Here are some points:
[ -25    1 -110   -3  -41  -19   49  -25  -26  -53  -17]
[-127   14 -127    9  -41  -36   -1  -35  -30 -122  -59]
[ 127   -3   86   -6  -56  -24   32    6   69 -111   -3]
[-53 106 -79  12 -49 -13  32 -24 -17 -79 -33]
[-49   6  48  -7  25  74  12  21 -22  27 -25]
[ 92  20 -93  10 -27   1 -18  42   9  52  30]
[127 -13  74   1  11 -12   9  10  52  -5  34]
[ -91    9 -109   18  -56  -18  125  -26  -29 -127  -37]
[ 88   5 -43   0 -19  -4  -5  65  34  34  23]
[127   8   6  -7 -47 -19  48   0  68 -57  -3]
[ 112   -1 -113   13  -25    3    2   12   -6   35   37]
[-127  -31 -120   94  -50  -19  -14  -42  -29 -124  -65]
[-32 -26 107   2 -20  14  27  -9   3 -67  28]
[-12 -20 100  11  44  51 -37  -8  -8 127  93]
[-125   51  -53    5  -49  -37   23  -12  -16 -127  -68]
[ -68   -9 -127  -21   -3  -23  -38  -32  -67    8  -12]
[111  11 -52  13  -8 -19  17  39  10 -53 -22]
[ 29   0 112 -16 -51 -36  55  47  76 -84 -42]
[ 25 -17 127 -12 -22   0  21  44  29  46  24]
[ -99   37  -34   -4  -57  -39   40  -12   -6 -127  -73]
[ 77  17  21  -8 -19 -20   2  10  35 -38  28]
[-127  -12 -127  -18  -71  -34   -7  -40  -50 -127  -47]
[ -99  -13 -127    8  -28  -19  -65  -32  -78  -12  -18]
[127  -5 -49  -4 -31 -25  25   2  31 -71 -15]
[ 77   6 -71  14 -28 -12  14   2  45 -22   6]
[-62  -2  29  -7  39  89   5  -1 -38  10  13]
[ -1  -9 103  -1  -9  45  18  25 -20   4   2]
[  8  -3  60 -12 -51  28   5  47  17 127  46]
[-125   -2 -124   19  -18  -59    7  -25  -55  -77  -56]
[-127  108  -49  -11  -82  -53   55  -27   -8 -127  -81]
[-56   8 -31   4  66 111 -60 -15 -46  85  30]
[-127   23 -112  -11    1  -41    0  -31  -32  -92  -42]
[-93   7 127 -12  20  17  24  -5   8  34 -40]
[127   6 -35  14  30  32 -58  32  24 123 103]
[-127  -21  -95    1   -7  -46  -31  -44  -21 -109  -73]
[-22   9  61  18  66  51 -26   1 -21 127  68]
[-61 -23 -15   5  49 117 -19 -24 -36 -26   2]
[ 18 -10 127 -13  68  13  -6  -4  27  66  37]
[ 45  13 104  -1 -22  18  24 -20  16   9  38]
[-103   -6   93  -14   76   33  -44    8  -15  127   84]
[-45  -9 -17 -16  -3 -31  15  -2 -14 -72 -64]
[-21   5  -2  -6  62  46 -33  -2 -35 127  30]
[-112  -14  -51   -1  -71  -51   55  -25  -13 -127 -102]
[  38    4  126  -28  -37  -20   58    1   46 -127  -14]
[-36   2 127  -3  -5  22  43   4  15  33  -9]
[-127   -3  -73   -3  -45  -57   25  -57  -24 -127 -106]
[ 19 -13  85  15  33  56 -51  26 -21 127 107]
[-62  -2  15 -20  17 -20   5  -8 -11 -98 -74]
[-103   -9 -102   13   81   39  -75    2  -55  106   37]
[ 88 -10  82   7  32  20 -51  20  13 110 115]
[-51 -16 -64  -3 112  91 -49  -6 -36 127  47]
16 more points follow, each with its number after it:
[127 -12  62 -14 -14  -4  10  44  55 -38  43] 0
[115  10 -65  -1  -6 -37  14  20  21 -10  -6] 1
[-127    6 -100  -15   13  -63  -15  -53  -42  -96  -35] 2
[ 46   2 127  -4  31  11 -20  33  12 127  47] 3
[127  16 -92  10   5 -14 -10 -11  55  38  46] 4
[ 69   9   3   1  44 -12 -26  46  30  67  60] 5
[109 -16  57   1 -30 -29  40  -7  64 -66 -25] 6
[ -35   -1  127  -27  -45  -27   52   -6   24 -113  -34] 7
[ 13  13 -23  -3   4 -46  -8   0  -5 -32 -38] 8
[ 22  -5 114   4   8 -11 -11   4  17  26  43] 9
[-68  19 -91  27  94  44 -57   3 -38 127  77] 10
[-16 -11 -67  21 101  76 -70  10 -51 127  53] 11
[ -9  31 -90  -7 -20 -20   0  31  12  13  15] 12
[ -78    4 -127   14  -25   -4   31  -47  -39   19   15] 13
[ -75   76 -127   28   16   -7  -53  -13  -64   32   29] 14
[-127  -14  -96   -7  -56  -57   10  -59  -26 -127 -104] 15
Which three of these numbered points are nearest to each point below, looking only along the 3 directions in which the first points spread most? Their numbers follow each, nearest first.
[ -40  -15 -103   -9   58   27  -58  -28  -63   91   40] > 10 11 14
[104   4  52 -16 -20  -6  27   6  41  15  34] > 0 6 5
[ -93   -1 -127    7   71   72  -33   -7  -54   37   12] > 14 13 10
[-127  -18 -104   -4   12  -57   -5  -55  -45  -78  -49] > 2 15 13
[ 83  -2 119   3  64  15  -6  49   2 127  51] > 3 9 5
[-127  -16  -91  -13  -61  -67   25  -43  -13 -127 -100] > 15 2 13
[ -61   -5 -127   -2  -52  -11    6  -26  -37  -33   -7] > 13 2 12
[125  19  72  -5  -2  -7 -15  68  53  24  21] > 0 5 9
[ -74  -11 -127   10  -16  -20  -13  -23  -38  -40  -16] > 13 2 14
[-66 -27 127  -9 -37 -13  47  -8  30 -98 -17] > 7 9 6
[ -71  -10 -111    9   71   35  -62  -16  -43  127   44] > 10 11 14
[-127    4 -105    6  -77  -47   67  -41  -33 -125  -70] > 15 2 13
[-81  -3 -74   8  90 127 -65 -27 -30 127  43] > 10 11 14
[ 98  -9   1  11 -37  22  18  32  24 118  55] > 5 4 0
[-123  -20  -51   30   58  111  -32  -39  -13  119   24] > 10 11 14
[ -37    5 -122   14   95   74  -67   -4  -56  127   53] > 10 11 14
[127  18 -76   4 -19  -6  -3  40  22  53  36] > 4 1 5
[103   3 -54   0   6 -21  15   4  32 -22 -24] > 1 4 8
[ -50   10 -127    6   40   17  -51    1  -36   70   29] > 14 10 13
[ 81  18 -10   3  14  11 -27  91  36 127  66] > 5 4 3
[ 125  -24   79  -29  -57  -48   51   16   70 -127  -23] > 6 0 7
[-119   -9 -113    6  -18  -15  -41  -56  -43  -89  -29] > 2 13 15
[ 65  -9 -21  14   4  16 -15   7  45  61  45] > 5 4 1
[126   6 -87   4  42 -28 -14  22  39  52  19] > 4 1 5
[127   6  87   8  12  -4   5  80  37  22  37] > 0 9 5
[ -91   20 -118   23   40   28  -40  -13  -51   74    4] > 14 13 10
[ 77  -2 -17  13  27  29 -55  18  21 127 127] > 5 11 3
[ -54   15 -115    7  -64   -1   -2  -22  -26  -28    0] > 13 12 8
[-127  -14  -85    7 -101  -65   58  -59  -12 -127 -118] > 15 2 8
[-68  11 127 -15 -37  -2  34  -9  15 -79  -9] > 7 9 8
[ 99  12  -1 -12  19   3  -8  75  35  62  18] > 5 4 0
[ 46 -12 127  18 -16  38  -4  24  -6 127  70] > 3 9 5
[ 20 -14 127  -7 -21  23   0  33  -3  12  47] > 9 3 0
[ 11  -1  -9  24  37  33 -71  24 -22 127 106] > 11 5 10
[-29 -23 -44  12  65  59 -53 -21 -31 127  73] > 11 10 5
[  93   16   41  -24  -40  -36   55   69   62 -127  -61] > 6 0 7
[123  18 -82   2 -15  -5 -37  -6  29  71  51] > 4 1 5
[-123  -16 -102    9  -59  -13    1  -54  -42  -69  -47] > 2 15 13
[-22  -4  27  17  26  78 -33 -23 -20 119  41] > 11 5 10
[  6  39   6 -12  29 -65 -18  30   1 -38 -25] > 8 12 1
[-108    2 -127   12  -55   -7  -30  -20  -57   -5  -23] > 13 14 2
[127  -5  25  -1  -9 -26 -18  32  92   3  55] > 0 1 5
[127  24 -56 -10 -52  -6  18  62  63 -61   8] > 1 6 4
[  36   -1 -127   19   43   12  -55  -14  -12  127   71] > 11 10 14
[-104   -6 -127   28   10  -12  -58  -24  -64   37   18] > 14 13 10
[ 30  25 -11   1 -16  12   9  46  -1  80  35] > 5 12 9
[-127  -26 -104   -2   -7  -54  -16  -30  -33  -84  -53] > 2 15 13
[127 -17  40 -10  29 -23   4   0  51 -52  30] > 0 6 1
[  4  46 -77   0  25  -7 -32  -9  -7  -8   2] > 12 8 13
[127 -12 -68   1 -17 -17   8  -7  61 -43  27] > 1 4 0
[-127  -20  -84  -31  -90  -72   53  -37  -44 -127 -102] > 15 2 13
[ -87   -9 -127   12  -18    2  -28  -14  -58   -8  -14] > 13 14 2
[118  -7  80  -3  29 -27 -22  21  43   3  25] > 0 9 5
[-41  18   5  34  95  95 -49 -20 -25 127  39] > 11 10 5
[-115   -2 -127   -6  -14  -53  -41  -39  -55  -81  -37] > 2 13 15
[-127  -25  -93  -17  -60  -57   12  -49  -38 -127  -93] > 15 2 13
[ 10  -2 117 -10 -12  -7   0  15   7   7  44] > 9 3 0
[-127  -14  -84  -12  -46  -76    7  -58  -16 -127  -85] > 15 2 13
[-127  -24 -110   31  -36  -27  -33  -36  -43  -99  -26] > 2 15 13
[  -4   16  -27   -1   10  -44   29   14   22 -101  -53] > 8 12 6
[ 43  -2  11  11  21  15 -36 -15  25 121  99] > 5 3 11
[-85  -8 127 -13 -23   2  47 -10  14 -94 -14] > 7 9 8
[  22    0 -107   22    7   -2   -6  -13    4    5   16] > 12 8 13
[127   8  79   7  18  -8   8  40  32  21  61] > 0 5 9
[  0 -17 -56 -14 -38 -27  45  -6  21 -96 -26] > 8 12 1
[-103   24 -127   25    2   12  -62  -42  -58   38   17] > 14 13 10
[107   3  20   2  22 -33   0  68  54   3   3] > 0 1 5
[-127  -30 -127   11  -33  -24  -21  -65  -61  -72  -29] > 2 13 15
[  15   28 -119    1   -3    6  -19   26   -7    3    4] > 12 13 8
[ 32   3 -31   4 -29 -31  14  -5  34 -78 -15] > 8 1 12
[ -47  -19 -106    0   87   45  -57  -23  -44   86   19] > 10 11 14
[115  13  22   7 -19  11  11  70  37  21  17] > 0 5 1
[ 121   -1 -102   27   17   19  -15   16   38   70   63] > 4 5 1
[-127  -18  -75    2  -56  -52   27  -64  -14 -127 -112] > 15 2 13
[  88    1   33   -8  -43  -48   61   22   60 -127  -33] > 6 0 7
[102   7  14  -3  56  27 -53  29  16 127 101] > 5 3 4
[-60 -13 -87  12  63  29 -21  14 -46 127  39] > 10 11 14
[ -95  -19  102   -9   -2   24   19  -13  -13 -127  -53] > 7 8 9
[110  -1  47   3   1 -13  -4  26  48  17  57] > 0 5 9
[-121   -7 -109   14   29  120  -29  -40  -24   46   24] > 14 10 13
[   9   18 -125   10  -27   -8  -12   13   -7   32   25] > 12 13 14
[127  -5 -87   2  15  12 -48 -15  52  70  71] > 4 5 1
[ 14   2 127   8  -5  26 -19  48   8 127  69] > 3 9 5
[ 127   10 -102    9   -4   18  -23   38   30   95   62] > 4 5 1
[-27  41 -47 -11  31 -67   8   5  14 -77 -44] > 8 12 13
[  92    5 -126   21    1   20  -58   32    5   96   69] > 4 5 12
[ 25  -1 127 -10  39 -15  -5   8  24  -9   8] > 9 3 0
[ -69  -17 -127    8   82   85  -51  -43  -29   72   44] > 10 14 11
[-16 -11 104  -7  29  35  17  12  -4 -19   0] > 9 7 8
[ 127   13 -127    8   24   14  -54   13   15  122   94] > 4 5 11
[-127   -2 -127   14   60    3  -57  -25  -28   32   -4] > 14 13 10
[ 74   3 127  -8  72 -13 -25  42  14 127  57] > 3 9 5
[ 68  -6 103  -1  38  29 -22  47  13 127  88] > 3 5 9
[-46  37 -46 -29   8 -34  31  27  23 -89 -45] > 8 12 2
[102  -5 127 -13   6 -17  27  47  64 -20  35] > 0 6 9
[ 50  11  -4  -4   4 -16   4  26  42  58  -2] > 5 8 1
[ 12   4 103  14  -7  27  24  34  28  10  28] > 9 3 0
[-116  -10 -127   19    2  -32  -48  -34  -53  -31  -18] > 13 2 14
[-16 -13 -29  14  72 127 -49 -14 -34  73  29] > 11 10 5
[127 -17 -14   6  20  16 -32  -8  25  92  86] > 5 4 1
[-127  -23  -70   -3  -58  -77   20  -50  -26 -127  -95] > 15 2 13
[-25  -6 -25   2  81  91 -25 -12 -34  82  11] > 11 10 5
[ -61   -1 -127   23   25    2  -40  -24  -35   35   26] > 14 13 12
[127   5  -8   6  18  -8 -19  78  49 109  68] > 5 4 0
[-31 -17 -16  13   9  51 -29  22 -25  76  30] > 11 5 10
[ 77  -6 111  -2  51  -1 -34  31  24 115  78] > 3 5 9
[ -5  14 127 -29 -37 -30  50  36   6 -67 -16] > 7 6 9
[127 -14 -58   9 -12  22 -28  -7  74  55  71] > 4 5 1
[  97   -2    5  -16  -67  -39   49   16   89 -127  -44] > 6 0 1
[ 26 -20  89  20  57  30 -27 -11   5 127  66] > 3 5 9
[ 18  13 -80   4 -48  24  21  16  30  49  15] > 12 8 1
[ 10   7 118  -5 -34   6   8   2  21 -12  16] > 9 7 6
[-121  -29 -127   32   -9  -12  -71  -52  -58   24   22] > 14 13 2
[127  12 -11   1  34  -3 -40  16  65  97  48] > 5 4 1
[ -86  -14 -114    4   -9  -18   -3  -34  -31  -28  -23] > 13 2 14
[ -4  14 -49 -13 -26 -38  21  -4   9 -85 -45] > 8 12 1
[ 71  12  93 -21 -52   3  35  25  56 -94 -14] > 6 0 7
[  14   -1  -46    0  -59  -24   18    3   -6 -127  -48] > 8 12 1
[-127   -6 -127   -8  -78  -66   41  -53  -35 -127  -68] > 15 2 13
[127  11  11  -5 -46   9  33  68  37 -17  -1] > 0 6 1
[127  11  62  -4 -17 -45  27  35  91 -96 -38] > 6 0 1
[-51   0  37  14  61  41 -50 -22  -2  88  47] > 11 10 3
[ 57   9  45  -3  14   0  -7  65  17 126  56] > 5 3 9
[ -40   31 -127   27    9  -23   -9  -23  -40   62   31] > 14 13 12
[-56  -1 -75   5  48  31 -44  -6 -41 102  27] > 10 11 14
[126  15  41 -10  20 -17 -34  49  42 125  78] > 5 3 0
[-41  -9 -50  17  38  71 -58  -9 -25 113  75] > 11 10 14
[-54  -4 -70   2  30  55   4 -39 -40 -31 -30] > 13 12 14
[  36   10 -127   28  -30    4   29  -18  -29  -10   11] > 12 8 1
